128 stands for zero in the data rows.
Some points, one per row:
[172 151 123 157 115 137 170 144 177 100 113]
[170 145 181 206 205  85 219 112 172 129 149]
[ 38  98 118  61  85 142  91 113  60 157 149]
[204 177 124 189 166 135 101 147 176 137 119]
[149 128 105  63 160 141  99 136 125 191 116]
[202 135 123 105 191 128 148 135 130 202 118]
[ 66  73 127  70 121 114 119 119 110  84 117]
[114 147 140 166 134 123 153 127 159  89 133]
[ 32  92 117  64  99 143  74 108  72 125 144]
[216 143 141 189 202 140 143 137 170 177 140]
[149 124 104  81 107 166  91 135 142 218 128]
[161 122 135 180 137 141 160 139 133 124 131]
[136 145 134 161 157 105 154 135 137  85 113]
[  3  57 135  52  52 140  70  97  11 159 158]
[107  68 128  93 114 129 101 120 109 133 129]
Then 16 other points, each followed by its number:
[ 43 150 130  77  67 107 102 113 121  43 108] 0
[155 193 107 137 131 121 145 135 105 124 112] 1
[ 82 125 124  78 158 118  61 117  69 102 118] 2
[ 62  66 128  75  87 121 111 118  89 120 141] 3
[245 144 109 225 123 137 155 157 191 129  99] 4
[189 126 129 204 162 134 131 147 209  98 112] 5
[175 178 123 167 181 132 149 140 159  87 114] 6
[129 184 146 172  97 108 140 128 128 108 140] 7
[255 191 108 192 172 137 140 165 208 201 103] 8
[129 137 127  64 111 118 143 132 102 117  94] 9
[148 174 124 164  99 129 167 135 156  98 113] 10
[255 127 102 159 194 126 154 157 223 209 112] 11
[145 136 131 142 107 142 159 134 145  99 119] 12
[ 47  59 122  90 115 131 114 110  86 112 143] 13
[ 43  53 119  79  70 132 105 109  42 170 151] 14
[ 24  96 133 125  81 117 115 110 132  46 133] 15
Which three of these numbered points are nearest to each point below, ignoring the 3 directions in which the first points spread most? Their numbers follow each, nearest first.
[ 62 120 120  54 135 130  53 119  70 112 121] > 2 6 0
[121 108 130 171 122 116 114 129 174  88 124] > 5 15 13
[ 76 100 126  79 160 126 118 114  60 138 139] > 6 13 2
[197  96 136 155 156 127 149 130 144 167 142] > 3 14 4
[237 214 122 172 156 132 176 153 193 155 102] > 10 12 1
[ 13  64 122  50  59 135  83 106  33 159 151] > 8 14 12
[119 119 117  84 130 129 117 130  90 123 125] > 6 12 3
[238 155 127 234 126 150 145 156 198 151 112] > 4 14 8
